Turns in one plane each, and the order they were made in; the first pair answered:
sozaf:
[-10 -23 -78 -36   4  16  21   6   9   8  26 -40  21 -17 -22  13 -15   3
 -12  48]  ->  [ 37 -36 -49  -2  14 -10  31   9   2   9   3 -30  12  -9 -23 -19 -30   3
 -48  65]
[ 47 -45  55  47  39  20   9  29 -12 -15  26 -22 -17 -15  -7 -26 -31  -7
  16   5]  ->  [ 52   5  81  18  19 -43  -6 -10  -2  29  13  -3 -31 -15   6 -33 -28 -29
  20 -12]
[ 42 -27  -3  -1  -4  -8  -3  46  58 -22   4 -13 -30  28 -13  -1 -43  31
  23 -12]  ->  [ 44  -8   1 -10  -9 -36  -6  30  62 -11  -4   2 -39  24   4  -3 -47  19
  18 -12]
[-32  14 -21   2 -42  26  23  -1   7   0  36  -8  12  -2 -17  10 -10   9
 -24  10]  ->  [ -6   0  -7  33 -28  16  36   7  -3  -9  16  -6   6   5 -20  -4 -16  14
 -43  22]
zamuf:
[ -7 -20 -36  -5  16  31  -8  37  45 -22  22 -20   4   6  -8  12 -25  25
   8  -5]  ->  [ 14 -11  62  17  17 -17   2  14  -6  14  -1 -17   3  17  -6 -15 -27  -7
  24 -42]
[ -3 -14   9 -10   5  24   4   7 -17  22  13 -15  25 -16  -2   5 -13 -22
  14 -21]  ->  [ -3   5   0  -8  -5   8   4 -12 -31  36   3   2  28 -11   7  -1   8 -21
  -6 -10]
[ 18   6  83  24   6 -16 -13  55  38  33  26  12  -1  11  12   7  -5 -14
  10 -14]  ->  [ 11  48  42  21 -24 -43 -16  15  12  47  -3  35  20   1  19  -7  28 -18
 -42  27]
dele:
[-61  35   1 -54  -5  16 -26   1  39  31  27  -8 -20  -6  15  43   9 -23
  57 -37]  ->  [-17  34   5 -40   9 -16 -39   7  81  17  14  14 -41  -5  15  27 -17 -10
  40 -30]
[-13  20 -22 -11 -38 -17  37 -29 -37  -9 -10   1  45  30  35   4  29  18
 -18  24]  ->  [ -9  35 -31 -13 -42 -22  27 -27 -14  -5  -6  18  38  31  39   9  15  18
 -23  25]
[ 25 -11   8  19  13  -3   0   9  35 -18   0  -1 -12  23 -13  -6 -14  17
  -6  14]  ->  [ 17 -37  14  23  13   8   9  10  12 -21   2 -17  -5  23 -18  -9  -8  12
   9   8]
[-13 -24  17   9  10  54   4  15 -51 -11  11 -31  42  48  14   0  44  20
  -6  -6]  ->  [-40   8  -9 -27  -5  54 -15  10 -24   1  15 -18  46  36  22  21  52  11
   4  -5]
Then:
Each pair is 2 to 3 turns apart.
[-45 -26 -14  -5  -6  66  18  20 -38 -19  29 -43  44  -6  -9  23  28  -3
  21 -21]  ->  [-10 -44  45  17  21  51  19  28 -22 -14  24 -52  20   2 -15   7   0 -10
  42 -44] | dele then zamuf then sozaf
[-21  -4  43 -24  12   7  -5  -8 -63   6  15 -35  -1   6   9  16   7 -14
  74 -59]  ->  [-38  -6 -37 -22 -13  27  16 -16 -95  -5   6 -25  28  -3   4  15  54   5
  10   1] | zamuf then sozaf
[ 16  11 -38 -21   4 -24  -4  -6  56 -16  -9  31 -17   2  -7   5 -11   9
 -31  39]  ->  [ 38 -12  68  13  16 -35  13 -22 -16   9 -23   8  -5  13  -8 -23 -11 -20
   9 -11] | zamuf then zamuf then dele
[-30  44  53 -18  17 -35   4 -37 -14  64  34  -1   6  -2   2   5  -1 -53
  51 -55]  ->  [-59  33  23  -8  11  -4  31 -45 -69  53  28 -14  34  -2  -1   1  30 -51
  22 -35] | sozaf then zamuf
[ 13  21 -53 -11  -4  -3   3   6  31 -26 -12  -1  -3   5   8   8   6  15
 -45  40]  ->  [ 42   6   8  12   7 -27  16  -7   0 -19 -29  -1  -2  15  10 -20   3   1
 -53  24] | dele then sozaf then dele
[-59  15 -67  40  -8  48  41  18 -58  -6 -38 -25   9   5 -26  10  72  20
 -46  13]  ->  [-69 -14 -25  28  23  64  13  63  21 -22   7 -51 -26  14 -33  32  11  17
  49 -60] | dele then zamuf
[-14 -58  -5   2  34  17   5  12  -4 -43  33  -9  -8 -10   9  10 -27  23
  19 -10]  ->  [-37 -50  14  -5  24  12  10 -10 -56 -22  25 -16  14 -14  18   9  -7   9
  26  -9] | sozaf then dele then dele
[ 50 -52  67  60  46  -7  26  20 -16 -10  -2 -20 -10  20 -13 -36 -15   6
  -2 -20]  ->  [-48  21 -34  -9 -28  15  21 -39 -74  22   2  -7  47  -9   5   5  68   4
 -23  23] | dele then zamuf then dele
[-48   0 -23  -3 -16  63   9  -3 -42   8   2 -22  16  -6   6  30  40  20
  22  -7]  ->  [-34   1  14   6 -21  42  18 -13 -69  22 -11 -19  16  -4   8  20  42   8
  28 -21] | zamuf then zamuf
[ 37  12   2 -16  14 -53 -18  20  78  -7 -27  28 -39  33  -5 -20 -47  19
  -5  12]  ->  [ 56 -32  61  24  24 -46  10  19   8  -6 -44   6 -25  42 -13 -44 -33   9
 -13  -4] | zamuf then dele
[-21  15 -34 -54 -28  31   4 -28 -16  33  33  18 -21   1 -24  53  44 -14
   0  34]  ->  [  2  -2  50 -34 -16   6  11 -38 -40  55  24   7 -28  13 -22  36  26 -38
  39 -10] | zamuf then zamuf
[ 32  17  53  41  29 -44  -8 -39 -15  19  26  -1 -38  24 -24  -3  22 -34
 -10 -40]  ->  [ -3  65 -22  -3   6 -46 -27 -50  29  19  33  21 -33   8 -12  11  26 -23
 -33  -3] | sozaf then zamuf then dele
[-12  46  41  11 -40 -17  32 -30 -39  35 -55  19  14  -5 -19 -24  38 -24
 -35  24]  ->  [-47  49 -38 -35 -28  33 -10  19  80   3   3  16  -7  -9 -24  24   4  12
   6  24] | sozaf then zamuf then dele
[-44   5  -7  -6 -38  14   5 -28 -44   5 -25  -3  32 -17   6   0  40 -18
 -21  19]  ->  [-45   9 -33 -17 -37  18  -3 -18 -19   1 -24   2  23 -19   3   1  38 -10
 -19  32] | sozaf then dele
[  3  45 -54 -12 -14 -53  -4 -21   4   6 -37  44  16 -13   4  -5  22   8
 -64  64]  ->  [ 56 -31  88  39  42 -50   3  18  -7   2 -24   7 -19  17 -10 -26 -41  -7
   8 -31] | zamuf then dele then zamuf
[-21  20  46 -16 -16 -18  -1  -1  -9  26   4  -2  -2  11   8   5   7 -29
  48 -51]  ->  [  1  -8  29  28  -9  -6  27  -1 -68   9 -22   1  15  11  -3 -20  28 -14
 -22  -1] | sozaf then sozaf then zamuf
[ 17  25  23  -1   2 -57  -3  -6  49  26 -15  22 -14   5  14 -20 -10  -4
 -10   5]  ->  [-38  38  17 -35  -9 -25 -18   2  43  22  13  12  -2   0  17   9 -13 -12
  42 -17] | sozaf then zamuf
[ 55 -45  31  37  50 -12   6  24  37 -13   8 -19 -29  18  -4 -19 -51  -6
  22 -32]  ->  [-51 -11 -15 -20   4  34  10  -2 -11   2  38 -41  13   5   0  26  -9 -24
  74 -57] | dele then dele then dele
[ 84  -3 -15 -16   5 -43 -43   9  86 -33 -39  32 -26   4  18 -34 -34  -6
 -46  35]  ->  [ 95 -69  52  31  33  -6 -10  32  14 -44 -31  -5 -12  22   1 -54 -37 -16
 -14   0] | zamuf then dele
[-13  10 -44 -26 -32  21  30  10 -60 -21 -23   3  40 -15 -51 -10   5  18
  21   6]  ->  [ 11   9  -8 -28  -9   7  -5  41  21 -28   0   5 -13  -5 -47   1 -42  15
  66 -27] | dele then dele then zamuf
[  9   9 -30  -8  14   5 -14  18  76 -22  16   4 -53   2  -8  13 -46   5
  28 -24]  ->  [-45  55 -69 -40 -32   4  -6 -31   9   6   3  14 -16 -11   5  16  12  -2
   1   3] | zamuf then zamuf then sozaf
[-43 -15 -27 -12 -31   0  23  -3 -36 -14  -4  21  -8  -9 -11  17  36  -7
  18  -1]  ->  [-41 -15 -35 -24 -27   1   7   9  13 -13  11  22 -22  -9  -1  25  16   3
  39 -10] | zamuf then dele
[-39  -8  48 -10 -24  -4  42 -23 -48  50 -25  -4 -17 -10 -17   9  22 -11
  63 -13]  ->  [-38  34  14 -40 -30 -29  21 -26  27  53 -34  19 -41 -18  -8  17   7  -3
  56   3] | dele then dele
[  5 -17  65  11  -3   4  21 -19 -74   6  -4  -9   5   8  -9 -29   0 -23
  17 -21]  ->  [-31  52 -55 -45 -39   7 -13 -28   2   8   0  23   3  -9  -1  -4  12  -3
  -9  22] | dele then zamuf then dele
[-27 -25  18  25  -5  71  13  19 -12   4  19 -53  40   3   1  12   5 -28
   5  -9]  ->  [ -4  35 -33  14 -20  23  14 -10  21  21 -18   5  34  -5  16   0  17 -14
 -67  46] | sozaf then sozaf then zamuf
[ -7  -3 -64   0  34  14  14  17  41 -24   1  35  12  12  -1 -21  15  31
 -53  47]  ->  [ 28  28  26   5  22 -50  18 -19  18  25 -32  50  -3  18  14 -53   7  10
 -49  22] | zamuf then sozaf then zamuf
[ -4 -12  19 -15   3 -34 -15  14 -38  20 -14   3  -2   5   6  13  -1 -18
  24 -53]  ->  [-20   6 -21 -31  10 -31 -24  21  13  16  -7  12 -16  -3   4  22  -9   1
  26 -38] | sozaf then dele then dele
[ -7  36  -5 -34   3 -16 -28 -11  48   7   2  27 -21  -9   8  10 -13   1
   0   8]  ->  [ 30   5   3  12   9 -13   0 -17   2  -3 -22  25  -2  -7   2 -16  -2   5
 -44  25] | dele then dele then zamuf
[ -18    1 -100    4   -7   35    0   17   21  -50   11    6   -7  -24
    0   23   -7   24  -46   79]  ->  [ 28 -46  89  42  29  12  10  28 -37 -19  20 -40 -16  10  -4   7 -55 -22
  54 -35] | zamuf then sozaf then dele
[-74 -11  -4 -26 -14  73   0  11 -45  -5  32 -44  29  17 -15  29  12 -11
  71 -37]  ->  [-84  56 -22 -63 -35  29 -26 -21 -11  27  17 -13  25   4   2  36  19 -17
  67 -34] | zamuf then dele then zamuf
[ 25 -11 -46   5  -7   7  -1 -15   9   8 -18  22 -18 -13   7 -19   8  28
 -53  52]  ->  [ 27 -30 -42   6  16  29  -6  14  48 -14   3   1 -28  -3  -2  -3 -25  36
 -27  27] | sozaf then dele then zamuf
[ 10  -1 -23  82  10 -19  16  12 -75   9 -23  34  27  17  10 -42  28  15
 -52  35]  ->  [-10   8 -97  41  33   4 -34  53  42 -21  12  41  -5  11   5   4 -12  41
 -27  42] | sozaf then zamuf then dele
[ 61  25 -42 -31 -10 -10 -17  39  70  13 -16  54  21 -18 -19   6 -23 -28
 -32   6]  ->  [ 42  -3 -20 -34   3  30 -26  58  71   1  21  28  12 -15 -23  21 -43 -32
  28 -27] | zamuf then sozaf then sozaf
[ 44  36  -4  11  -3 -68  -4  -5  46   5 -30  33 -34  -2  24 -18 -14   5
 -44  24]  ->  [-41  20 -75 -35 -11  31 -11  22  52 -28  24  -7   2 -22  13  41  -3  19
  11  18] | sozaf then sozaf
[ 30  19  -6   9  13 -52  12 -11  33  -7 -21 -11 -13  -6  -7 -21   5   0
 -10  15]  ->  [ 36 -18  18  33  30 -17  23   7  14 -15 -11 -31 -14   0 -16 -20 -11   9
   9 -18] | zamuf then zamuf then dele
[-22 -36  -9  11 -14  43   4  45 -23 -51  -3 -34  -4 -11 -38  23 -28  -3
   4   1]  ->  [-15 -11  62  -2 -18  -2  -1  23 -25 -16  -5 -26 -15  10 -26  17 -32 -33
  43 -42] | dele then dele then zamuf
[-46   5 -46 -45 -38  13  -6   9   5  20  -4 -10  17 -15 -27  10 -12  -8
  42   0]  ->  [-24  35 -13 -51 -39 -41  -9 -14  -2  42 -27   4   9 -10 -18  -9 -11 -19
  27  -8] | zamuf then zamuf then dele
[-68  68 -29 -25 -48  11 -38 -54 -42   6   2  16  31   5  48 -18  81 -37
  -7  28]  ->  [ 12  64 -11   1 -13 -52 -50 -45  55   2 -27  57 -18  11  49 -51  36 -17
 -58  60] | dele then dele
[ 77  39  82  42  17 -44  -5  29  95  47 -59  19 -29  29  12 -35 -31 -21
  30 -24]  ->  [ -55   31 -111  -10  -20   87    1   51   74    0    2   -3   31   -6
   -2   30   27   17   21   36] | zamuf then sozaf then sozaf
[ -5 -51  47   5  32  39  -7  17 -15 -17  36   6   1  44   4 -14 -42  -8
  71 -59]  ->  [-60  26 -82 -36 -28  30 -12 -34 -28   1  13  52  37  12  23 -10  35   8
 -17  32] | dele then zamuf then zamuf
[-83  31 -72 -24 -56  17 -25   9 -49  18 -54  -5   4   4 -37 -13  60   7
 -33  56]  ->  [-80  29  54 -31 -33   6 -44  28 -49  48 -21 -42 -18  30 -27   2  21 -21
  80 -51] | zamuf then zamuf then dele
[ 54 -13 -13  13  20  -7 -26  11   7   6 -17  16   2  46  12 -15 -31  -9
 -53  55]  ->  [ 46  28  12 -19  21 -32 -45  -5  34  30  -4  23 -11  50  21  -2 -35 -16
 -29  38] | zamuf then sozaf
[-21  25  31 -25 -13 -28  10 -34   8  17  -7 -33  28  -8   5   8  28 -59
  13 -47]  ->  [-32   5   9 -17 -19  14  21 -22 -14  -6   7 -46  49 -13  -7  12  47 -53
  12 -34] | sozaf then zamuf
